Every row has a hidden score. In each pair, how much higher is the second row's than the first's? 10 means about the same, 20 much higher and 0 much lower. The score is a weighted sum of the row's numbers plus the product of two more (or one squared), each taken from its middle value.
1.9/1.3/0.6/0.4/-0.5/0.5/1.4/0.1/1.5/1.6
0.5/-0.6/-1.2/0.4/0.7/0.0/-0.1/0.2/0.0/0.1 -> 10
-1.0/-0.7/-0.2/1.0/1.0/1.5/0.0/0.3/-0.7/-0.8
-0.1/0.1/0.1/-0.1/0.3/0.3/-0.1/-0.2/0.1/0.2 -> 6
-0.1/0.1/0.0/-0.1/-0.1/-0.8/0.0/-0.8/0.8/0.1
0.6/0.3/0.4/0.3/0.0/0.6/0.8/0.4/0.1/0.5 -> 10
-0.3/0.0/0.2/-0.2/0.2/0.2/0.2/0.0/-0.3/0.1
-2.3/-1.1/0.1/-0.7/-0.1/-0.8/0.6/-0.9/0.9/-0.1 -> 12
0.0/0.3/0.0/1.0/-0.2/0.5/0.3/-0.5/0.3/-0.1
-0.4/-0.3/-0.2/0.5/-0.8/-0.8/0.3/0.2/-0.1/-0.2 -> 9
-0.2/-0.2/-0.2/0.0/0.1/0.2/-0.2/-0.3/0.1/0.1
0.3/-0.1/-0.4/0.4/0.0/1.9/0.8/1.4/-0.8/0.0 -> 15
0.2/0.2/0.2/-0.1/-0.1/0.3/0.1/0.0/0.3/0.5
0.3/-0.2/-0.2/0.1/-1.2/1.8/0.5/-2.1/1.7/0.5 -> 9
-0.1/-0.1/-0.2/0.2/-0.1/0.4/0.0/-0.3/0.0/0.2
-1.4/-0.4/0.7/-0.9/0.2/0.1/0.2/0.1/-0.1/0.3 -> 11
0.5/-0.2/-0.6/0.2/0.2/0.0/-0.1/0.5/-0.3/0.3
-1.0/-0.4/0.4/-0.6/0.1/-0.9/0.5/-0.5/0.6/0.0 -> 11
0.3/-0.1/-0.1/0.0/0.2/-0.3/-0.2/0.1/-0.1/0.2
0.1/0.7/0.5/0.0/0.0/-0.7/-0.8/0.0/-0.7/-1.5 -> 11
0.0/-1.1/-1.7/0.3/1.6/-0.4/-0.7/0.1/0.0/-0.3
4.3/4.0/2.1/-2.9/1.3/0.1/-1.0/3.4/-0.9/-0.6 -> 12
0.2/-0.3/-0.4/0.0/0.2/-0.1/-0.1/0.4/-0.2/0.2
-0.1/0.5/0.3/-1.5/-0.6/-4.3/-4.3/0.7/-3.0/-4.1 -> 14
-0.1/-0.4/-0.3/0.9/-0.2/0.6/0.9/-0.2/0.5/0.0
0.0/-0.1/-0.1/0.7/0.1/0.4/0.6/0.0/-0.1/-0.2 -> 10
-1.4/-1.7/-1.7/1.1/-1.8/-0.8/0.2/1.1/-1.2/-0.5
1.5/1.2/0.6/0.3/-0.9/0.7/0.8/0.4/0.7/2.3 -> 11
4.3/2.3/0.3/-0.3/-0.8/0.5/-0.1/1.9/-0.1/2.1
-0.2/-0.4/-0.3/0.0/-0.2/0.5/0.2/-0.4/0.5/0.4 -> 13
0.7/0.3/0.1/-0.8/0.5/-0.1/-1.3/0.2/-0.6/-0.4
0.1/0.7/0.5/-1.0/0.2/-1.9/-2.7/0.1/-1.4/-1.6 -> 13
0.1/0.9/1.4/-0.8/0.8/-0.5/-0.7/-0.2/-0.3/-0.9
0.2/0.3/0.3/-0.4/1.0/-0.1/-0.5/-0.2/0.0/-0.5 -> 9
0.1/-0.4/-0.4/-0.3/0.8/-0.2/-1.0/-0.3/-0.2/-0.3
-0.2/-0.1/0.0/0.0/-0.2/0.2/0.1/0.4/-0.3/0.4 -> 11
-0.2/-0.1/-0.1/-0.1/-0.2/0.1/0.1/-0.4/0.2/0.3
-0.4/-0.3/0.1/0.3/0.4/0.4/0.5/-0.1/0.0/-0.3 -> 11
-0.3/0.0/0.1/0.0/0.1/0.1/0.1/-0.4/0.1/0.2
4.1/4.3/1.1/0.8/-4.1/0.0/-1.4/-0.6/0.8/0.3 -> 10
0.1/0.0/0.0/-0.5/0.3/-0.4/-0.6/-0.1/-0.1/-0.1
-0.1/-0.6/-1.0/1.0/1.3/0.1/-0.1/-1.2/0.9/-0.2 -> 8
-0.6/-0.8/-0.6/0.0/2.1/-1.2/-0.9/-1.3/0.6/-0.5
-0.4/-0.2/0.0/0.1/0.6/0.4/-0.4/0.1/-0.4/0.0 -> 12
0.5/1.3/1.6/-2.0/-0.6/-0.6/0.0/1.1/-0.9/0.2
-0.1/-0.2/0.0/-0.1/0.2/0.0/-0.1/-0.2/0.1/0.1 -> 11
-0.6/-1.3/-1.4/1.4/-1.7/1.5/2.0/-0.9/1.1/0.3
-0.1/-0.1/0.1/-0.1/-0.1/0.2/0.0/-0.1/0.1/0.3 -> 9
-0.3/-0.4/-0.1/-0.1/0.2/-0.1/-0.2/-0.2/-0.1/0.1
-0.9/-0.6/0.1/-0.2/0.4/0.8/-0.6/-0.1/-0.3/-0.2 -> 11
-0.9/-0.5/0.2/0.1/0.6/2.0/-0.7/0.4/-1.0/-0.4
-0.6/-0.7/-1.2/0.1/-1.2/-1.1/-0.1/0.9/-0.7/0.2 -> 7
-0.1/-0.5/-0.6/-0.5/0.9/-1.1/-0.2/-0.9/0.3/-0.4
0.4/-0.1/-0.3/0.9/0.2/0.2/0.4/0.7/-0.4/-0.1 -> 12
1.5/0.8/-0.5/0.9/0.6/0.2/-0.2/0.0/0.0/-0.6
0.0/1.3/3.2/-2.5/-0.1/1.1/-0.6/3.3/-3.2/-0.1 -> 12
0.2/0.0/0.2/-0.3/-0.4/0.7/0.2/-0.9/0.5/0.2
0.5/2.4/3.6/-0.6/0.4/0.2/0.2/-0.9/1.1/-0.4 -> 10
-2.1/-0.6/0.7/-0.9/0.0/-1.0/1.4/-0.1/0.1/-0.3
0.1/0.0/-0.1/0.7/0.1/0.2/0.3/-0.3/0.1/-0.3 -> 10
-0.4/0.3/0.9/-1.1/0.3/-3.0/0.4/-2.4/3.2/0.2
0.0/0.0/0.0/-0.2/-0.2/0.1/-0.2/-0.1/0.1/0.2 -> 4
-2.1/-2.0/-0.6/0.2/0.9/0.4/0.1/-0.8/0.5/-1.1
0.8/2.3/3.4/-2.0/-0.2/-0.4/-0.2/0.3/-0.2/0.4 -> 10
0.1/0.0/0.2/0.1/0.0/0.2/-0.1/-0.4/0.1/0.1
0.3/0.1/-0.2/0.0/0.4/-0.6/0.0/0.0/0.1/0.4 -> 10
1.6/0.5/-0.4/-0.5/0.4/-0.6/-0.9/0.5/0.0/-0.3
-0.1/0.0/0.1/0.7/0.0/0.5/0.4/0.0/0.0/-0.2 -> 12
-0.4/-0.5/-0.1/0.5/0.7/1.0/-0.2/0.2/-0.4/-0.6
0.3/0.4/0.1/-0.1/3.8/0.4/-4.3/2.2/-4.4/-4.1 -> 13
-0.1/-1.4/-2.6/0.2/-1.1/-1.4/0.5/4.3/-2.1/0.8
-0.3/-0.1/-0.1/0.1/0.1/-0.1/0.1/-0.2/0.3/0.3 -> 16
-0.3/0.3/0.6/-0.4/0.4/-0.2/-0.1/-0.1/-0.1/0.0
-0.2/-0.1/0.1/-0.1/0.0/0.1/-0.1/-0.2/0.1/0.2 -> 10
-0.7/-0.3/0.2/-0.2/0.3/1.0/-0.3/-0.1/-0.3/-0.1
-0.5/-0.7/-0.6/0.7/-1.2/-0.3/0.5/0.3/-0.3/-0.2 -> 8
1.7/1.4/0.8/-0.1/-0.9/0.5/0.5/0.5/0.7/2.3
0.7/0.2/-0.4/1.7/-2.4/1.3/-0.1/-2.6/3.8/1.8 -> 6
-0.2/0.2/0.4/-0.5/0.1/-0.7/-1.1/0.1/-0.5/-0.5
-0.4/-0.1/0.2/-0.1/0.3/0.3/0.1/0.0/0.0/0.2 -> 9
-0.2/0.0/0.0/-0.1/0.0/0.0/-0.1/-0.5/0.2/0.1
0.0/-0.1/-0.1/0.6/0.0/0.5/0.4/-0.1/0.0/-0.3 -> 11
-0.1/-0.2/-0.1/-0.2/0.2/0.0/-0.2/-0.2/0.0/0.1
0.2/0.8/1.0/-0.1/-0.1/0.2/0.6/0.5/-0.5/-0.1 -> 11
2.2/1.4/0.6/-1.0/-0.4/-0.4/-1.6/0.3/-0.4/0.1
0.2/0.3/-0.1/0.3/0.4/0.4/0.0/0.1/-0.4/-0.5 -> 11
-0.2/-0.1/-0.2/0.8/0.2/0.5/0.5/-0.1/-0.1/-0.3
-0.1/0.2/0.1/0.0/0.1/-0.8/-0.9/0.2/-1.3/-1.4 -> 8
0.3/-0.3/-0.9/0.2/-0.1/-0.1/0.1/0.4/-0.2/0.4
-0.8/-0.2/0.0/0.8/0.8/1.4/1.5/1.1/-1.0/0.1 -> 18
-0.4/-0.7/-0.8/0.4/-0.9/0.6/0.7/-0.8/1.0/0.5
-0.3/-0.1/0.2/0.5/0.3/0.4/0.6/-0.1/0.1/-0.1 -> 11
0.0/0.1/0.0/-0.1/0.1/0.3/0.0/0.3/-0.2/0.3
-1.0/-1.6/-2.1/1.4/-2.6/-1.2/0.5/0.7/-0.6/-0.1 -> 6
-0.2/-0.1/0.0/0.1/0.3/0.0/0.1/-0.3/0.2/0.1
-0.3/-1.0/-0.7/0.1/-0.3/0.3/2.5/0.3/0.4/-0.3 -> 9
-0.2/0.1/0.2/-0.3/0.0/-0.2/-0.3/-0.4/0.1/0.1
-1.3/-0.7/0.0/-0.6/0.2/-0.6/0.5/-0.6/0.3/-0.2 -> 10
-0.3/-1.0/-0.9/1.0/-0.2/0.6/0.8/-0.4/0.5/-0.1
-0.1/0.0/0.0/-0.8/0.9/-2.4/-1.3/-0.6/-0.2/-1.1 -> 12
0.0/0.1/0.1/0.3/0.2/0.2/0.3/-0.2/0.0/-0.2
0.5/0.7/0.4/-0.3/-0.5/-0.4/-0.5/0.0/-0.2/0.3 -> 10
-0.4/-0.1/0.2/-0.2/0.0/-0.1/-0.2/-0.3/0.0/0.2
0.0/-0.8/-1.4/2.5/1.0/0.6/0.4/-0.9/0.8/-0.5 -> 10
0.0/0.0/0.1/0.5/0.2/0.4/0.3/-0.1/0.0/-0.2
-0.1/0.1/0.0/0.5/0.0/0.3/0.4/-0.1/0.1/-0.2 -> 10
0.2/0.1/0.1/-0.1/0.0/0.7/0.1/-0.8/0.6/0.3
-1.6/-3.1/-3.1/0.4/-4.1/-2.3/0.1/1.1/-1.0/0.3 -> 5
0.5/-0.2/-0.6/0.0/0.1/0.1/-0.9/-0.5/0.3/0.1
0.1/0.0/0.1/-0.3/-0.2/1.0/0.2/-1.1/0.5/0.2 -> 10
0.2/-0.1/-0.2/0.1/0.4/0.0/-0.2/-0.2/0.0/0.1
-0.8/-0.9/-0.2/0.5/0.0/0.6/0.7/-0.4/0.6/-0.2 -> 11
0.6/1.0/0.9/-0.8/-0.6/0.2/0.7/3.3/-2.0/-0.1
-0.3/-0.2/0.0/0.0/0.0/-0.1/-0.1/-0.5/0.1/0.1 -> 9
1.1/1.2/0.6/-1.0/0.7/-0.1/-1.0/1.6/-2.2/-1.0
-0.1/0.3/0.5/-0.2/0.2/-0.1/-0.3/-0.3/0.3/0.1 -> 12
-1.0/-1.3/-1.2/0.3/-1.6/-1.4/-0.1/0.3/-0.5/0.1
1.9/0.0/-2.3/0.4/1.8/-0.7/-0.1/1.1/-0.5/0.0 -> 7
1.5/1.2/0.4/0.6/-0.8/0.9/1.5/0.6/0.5/1.5
0.7/0.9/0.5/0.0/-0.5/0.4/0.2/0.2/0.6/1.3 -> 10
0.0/0.0/0.1/-0.3/-0.2/0.0/-0.1/-0.3/0.1/0.3
-0.1/-0.1/0.0/0.1/0.1/0.2/-0.2/-0.3/-0.1/0.2 -> 10
-0.2/0.1/0.4/-0.1/0.1/0.1/-0.1/-0.4/0.1/0.1
0.2/0.0/-0.1/-0.3/0.2/-0.1/-0.4/0.0/-0.1/0.0 -> 10
-0.5/-0.1/0.3/-0.3/-0.9/-0.2/0.7/-1.0/2.0/0.8
0.2/0.0/-0.1/0.8/0.2/0.6/0.3/-0.2/0.1/-0.1 -> 9
-0.2/-0.3/0.0/-0.1/-0.1/-0.1/-0.2/-0.3/-0.1/0.1
-3.7/-1.8/0.1/-1.0/0.1/-2.2/1.2/-1.2/1.4/-0.2 -> 15
0.6/-0.1/-0.3/-0.3/-0.3/0.2/0.4/-0.3/0.6/0.5
0.2/2.9/2.4/-2.6/1.0/-3.1/-3.5/-0.1/-1.2/-3.0 -> 19
0.1/0.4/0.5/-0.3/0.1/-0.7/-1.1/0.1/-0.4/-0.5
-0.2/-0.3/-0.1/0.0/0.0/0.3/-0.1/-0.1/0.1/0.2 -> 9
1.5/-0.2/-2.0/1.0/-1.8/0.7/0.1/-0.1/0.9/1.7
0.4/0.2/0.0/0.4/-0.1/0.1/0.0/0.5/-0.5/-0.5 -> 11
0.0/0.3/0.1/0.3/0.1/-2.4/-0.2/-0.6/0.1/-1.1
-0.3/0.0/0.2/-0.4/0.1/-0.8/-0.7/-0.3/-0.1/-0.3 -> 12
-1.9/-1.3/-0.1/-0.7/0.5/-1.1/0.3/-1.0/0.7/-0.2
-0.1/0.0/0.1/-0.3/0.0/0.1/0.0/-0.3/0.1/0.2 -> 8
-0.1/0.0/0.0/0.0/0.1/0.1/0.1/-0.2/0.1/0.1
0.3/0.1/-0.2/-0.2/0.5/0.5/0.5/1.6/-1.0/0.5 -> 11
0.0/-0.3/0.0/-0.3/0.4/0.0/-0.5/-0.1/-0.3/-0.1
-1.2/-1.3/-0.3/-1.2/0.4/-3.5/1.1/0.2/0.6/0.4 -> 11
-0.7/-0.3/0.2/0.0/0.6/0.9/-0.5/0.1/-0.5/-0.3
0.0/0.4/0.7/-0.3/0.1/0.0/0.6/0.2/-0.1/-0.3 -> 9
0.7/0.0/-0.5/0.8/-0.2/0.2/0.1/0.6/-0.4/-0.1
1.0/-0.5/-2.3/2.8/-2.9/3.6/1.0/0.0/1.1/0.9 -> 16
-0.2/0.0/0.2/-0.2/-0.1/0.0/0.0/-0.2/0.1/0.3
-0.5/-0.2/-0.1/0.6/0.5/1.1/1.0/0.5/-0.5/0.1 -> 13
1.6/0.5/-0.1/-0.1/-0.8/1.0/1.1/3.5/-0.4/1.9
0.2/0.0/-0.2/0.3/-0.7/0.6/-0.1/-1.0/0.7/0.6 -> 8
1.3/0.4/0.1/-0.6/1.1/0.3/-2.3/1.5/-1.8/-2.3
0.8/2.6/3.0/-2.0/-0.6/-0.2/0.6/1.9/-1.3/-0.1 -> 9
-1.8/-1.3/0.0/-0.4/1.6/-0.1/0.0/0.0/-0.3/-0.6
-0.3/-0.1/0.1/0.0/0.2/-1.6/0.3/-1.2/1.4/0.1 -> 10
0.0/-0.6/-1.3/0.6/-4.1/-1.2/0.3/1.5/-0.5/1.5
-0.1/-0.2/-0.2/0.1/0.3/0.0/-0.2/-0.2/0.1/0.1 -> 12
0.0/-0.3/-0.3/0.4/0.4/-0.1/0.3/-0.4/0.3/-0.5
0.3/0.3/0.0/-0.5/0.5/0.1/-0.7/0.1/-0.2/-0.2 -> 11
0.4/0.1/-0.2/0.6/-0.4/1.8/0.6/-1.0/0.8/0.0
0.1/0.1/0.0/0.0/0.2/-0.1/-0.2/0.0/0.0/0.2 -> 9
-0.2/-0.1/0.0/-0.1/0.2/0.1/0.0/-0.2/0.3/0.1
0.0/-0.4/-0.2/0.4/0.3/-0.2/0.5/0.2/0.0/-0.2 -> 9
-0.8/-1.0/-1.0/0.3/-1.1/-0.7/0.0/0.2/-0.2/0.2
1.0/1.0/0.3/0.7/-0.9/1.0/1.4/0.7/0.4/1.7 -> 11
0.0/0.0/0.0/0.7/0.2/0.3/0.3/-0.1/0.1/-0.3
0.1/0.7/1.0/-0.4/0.5/-0.1/-0.2/-0.2/0.1/-0.3 -> 10
0.5/0.2/0.0/0.3/-1.8/0.7/0.9/-0.1/0.8/1.9
-0.1/-0.4/-0.5/0.5/-0.4/0.4/0.0/-0.1/0.0/0.5 -> 10
0.7/0.6/0.4/0.1/-0.7/0.5/0.4/0.1/0.3/1.3
0.1/0.0/-0.3/-0.1/0.2/0.0/-0.1/0.2/0.0/0.3 -> 10
1.3/-0.1/-1.4/0.2/-0.7/0.4/0.1/2.4/-0.5/0.9
-0.1/-1.9/-3.9/4.4/1.8/0.6/0.9/-1.4/1.2/-0.6 -> 11
-0.8/-0.9/-0.6/1.6/0.6/3.3/0.1/0.3/-0.4/-0.5
0.2/0.2/0.2/0.7/-0.2/0.6/0.7/0.1/-0.1/0.2 -> 4
-0.8/-0.5/0.0/0.2/0.3/-0.2/0.7/-0.4/0.4/-0.4
1.0/0.9/0.5/-1.1/-0.2/-0.6/0.2/0.8/-0.4/0.3 -> 8
-0.4/-0.4/-0.4/-0.1/-0.5/0.1/0.4/-0.5/0.5/0.3
-0.2/-0.4/0.0/-0.2/0.2/0.2/-0.4/-0.4/0.2/0.1 -> 10
-1.4/-0.6/0.2/-0.4/0.1/0.2/0.3/-0.3/0.0/0.3
0.1/0.3/0.0/0.7/-0.2/0.0/-0.4/-0.3/0.0/-0.6 -> 10
0.5/0.0/-0.2/-0.3/-0.2/0.5/0.0/-0.4/0.6/0.1
0.4/0.4/0.5/-0.6/-0.2/-0.4/-0.2/0.5/-0.4/0.3 -> 10
-0.1/-0.3/-0.3/0.9/0.0/1.0/0.4/0.1/-0.1/-0.1
-0.5/-0.1/0.3/-1.1/0.2/-1.1/-0.3/-0.4/0.1/-0.5 -> 9
0.0/-0.1/-0.3/0.9/0.0/-0.3/0.5/-0.5/0.5/-0.1
0.0/-0.1/-0.1/0.0/0.1/0.4/0.1/0.6/-0.6/0.4 -> 11
-0.3/-0.2/0.0/0.1/0.3/0.5/-0.2/-0.1/0.0/0.0
0.8/1.0/0.5/-0.4/-1.0/-0.6/-2.0/-0.4/-0.2/0.0 -> 13
-0.5/0.5/1.2/-1.9/2.0/-0.3/-4.3/0.6/-3.8/-3.9
-0.1/-0.1/-0.1/0.0/0.2/0.0/0.0/-0.2/0.2/0.1 -> 8
-0.2/-0.1/0.0/-0.2/0.0/0.0/0.0/-0.3/0.3/0.2
0.0/-0.1/0.0/0.7/0.1/0.6/0.5/-0.1/0.1/-0.3 -> 11
0.2/-0.4/-0.6/0.1/1.1/0.0/-0.6/-0.2/-0.3/-1.0
1.7/0.9/-0.1/0.3/0.0/0.1/-0.1/0.3/0.2/0.8 -> 9
-0.9/-0.4/0.2/-0.2/-0.1/0.1/0.1/0.0/-0.1/0.3
0.1/-0.3/-0.3/-0.2/0.5/-0.1/-0.6/-0.2/-0.1/-0.1 -> 9
0.8/2.1/1.5/-1.6/-0.2/-1.1/-0.6/1.7/-2.0/-1.2
0.3/1.2/2.0/-1.0/-0.6/1.3/0.4/2.4/-0.9/1.7 -> 16
0.2/0.1/-0.3/1.6/-0.9/1.1/0.4/-0.9/1.1/0.3
2.8/2.5/0.5/-0.3/-0.3/-0.6/-0.7/2.0/-1.4/-0.4 -> 7
-0.7/-0.3/0.0/-0.2/0.9/-0.4/-0.1/0.0/-0.1/0.1
-0.1/-0.2/-0.2/0.5/0.1/0.2/0.4/0.1/0.0/-0.2 -> 10
0.4/2.5/1.9/-2.5/0.8/-2.9/-4.3/0.1/-1.9/-4.0
0.6/0.4/0.1/0.7/-0.5/0.9/0.9/-0.1/0.4/0.4 -> 4
-0.5/-0.1/0.1/-0.9/-0.7/-2.5/-1.2/-0.6/-0.3/-1.6
0.5/1.0/1.2/0.1/-0.2/0.3/0.3/-1.1/1.2/0.1 -> 7
0.1/0.8/0.5/-0.3/0.2/-2.0/-2.1/0.4/-2.0/-3.3
0.7/2.0/1.9/-0.3/0.5/0.0/0.5/0.0/0.3/-0.4 -> 13
-0.1/-0.2/-0.2/0.8/0.2/0.3/0.3/-0.1/-0.1/-0.2
0.4/-0.6/-2.0/2.2/0.8/0.2/-0.1/-0.9/0.5/-0.5 -> 9
-0.2/-0.1/0.2/-1.2/0.4/-1.6/-1.1/0.2/-0.8/-0.7
0.9/3.8/2.8/-2.7/0.1/-1.9/-1.7/0.2/-0.3/-1.1 -> 14
-0.3/-0.3/-0.1/-0.1/0.0/-0.1/-0.2/-0.3/0.2/0.1
-0.2/0.0/0.1/-0.1/0.0/-0.2/-0.5/-0.2/-0.3/-0.1 -> 10
-2.9/-1.8/0.2/-0.7/0.7/0.1/0.3/-0.3/0.2/-0.6
0.0/0.0/0.0/-0.1/0.1/-0.6/-0.2/-0.5/0.5/0.1 -> 8
0.0/0.3/0.2/-0.6/0.2/-0.8/-1.3/-0.1/-0.9/-0.7
1.1/0.9/0.5/-3.6/0.5/-0.8/-1.7/1.1/-1.5/-0.5 -> 9
-0.1/-0.1/-0.1/-0.3/0.0/0.2/0.1/0.2/-0.2/0.3
1.4/0.7/0.1/-0.2/-0.8/0.6/0.5/-1.4/2.1/1.2 -> 9
0.5/-0.2/-0.5/0.1/0.9/0.1/-0.6/0.4/-0.7/-0.9
0.0/-0.1/-0.2/0.9/0.2/0.4/0.3/-0.1/-0.1/-0.2 -> 11
-0.4/-0.9/-1.0/0.6/0.8/0.2/0.2/-0.8/0.7/0.1
-0.1/-0.1/-0.2/0.3/0.1/0.2/0.4/-0.1/0.0/-0.2 -> 11
-0.2/-0.5/-0.3/0.1/0.8/-0.8/0.1/-0.6/0.3/-0.7
-0.3/-0.1/0.2/-0.3/0.2/0.0/0.0/-0.3/0.2/0.1 -> 11
0.2/0.5/0.5/0.0/-0.6/0.2/1.0/0.1/0.0/0.0
1.1/1.2/0.8/-0.3/-0.3/0.1/0.2/0.2/0.5/0.9 -> 10
-0.1/-0.1/0.0/0.6/-0.3/0.5/0.8/-0.5/0.6/0.1
-0.2/-0.3/-0.1/0.5/0.0/0.3/0.9/-0.7/0.7/-0.2 -> 10
-3.1/-1.7/0.1/-0.5/0.3/-1.2/1.7/-0.6/0.6/-0.7
0.0/0.0/-0.2/0.3/0.6/-0.1/-0.4/0.1/-0.6/-1.0 -> 9
0.6/1.0/0.6/0.3/0.2/0.6/0.5/2.8/-1.5/0.3
0.3/0.2/0.0/-0.4/0.3/-0.1/-0.3/0.0/-0.1/0.1 -> 5
-1.6/-1.2/-0.4/-0.1/0.5/-1.5/1.2/-1.0/1.0/-0.6
0.1/-0.1/-0.1/0.7/0.3/0.4/0.4/-0.1/0.0/-0.3 -> 11
0.0/-0.1/0.1/-0.1/-0.1/0.0/-0.1/-0.2/0.0/0.1
1.8/3.9/2.8/-4.4/-0.8/-0.5/-0.6/3.2/-2.3/0.1 -> 7
1.8/2.7/1.6/-0.2/-2.4/1.4/2.5/1.3/0.8/4.1
-0.3/-0.6/-0.5/0.5/0.7/-0.7/0.1/-0.6/0.4/-0.7 -> 8
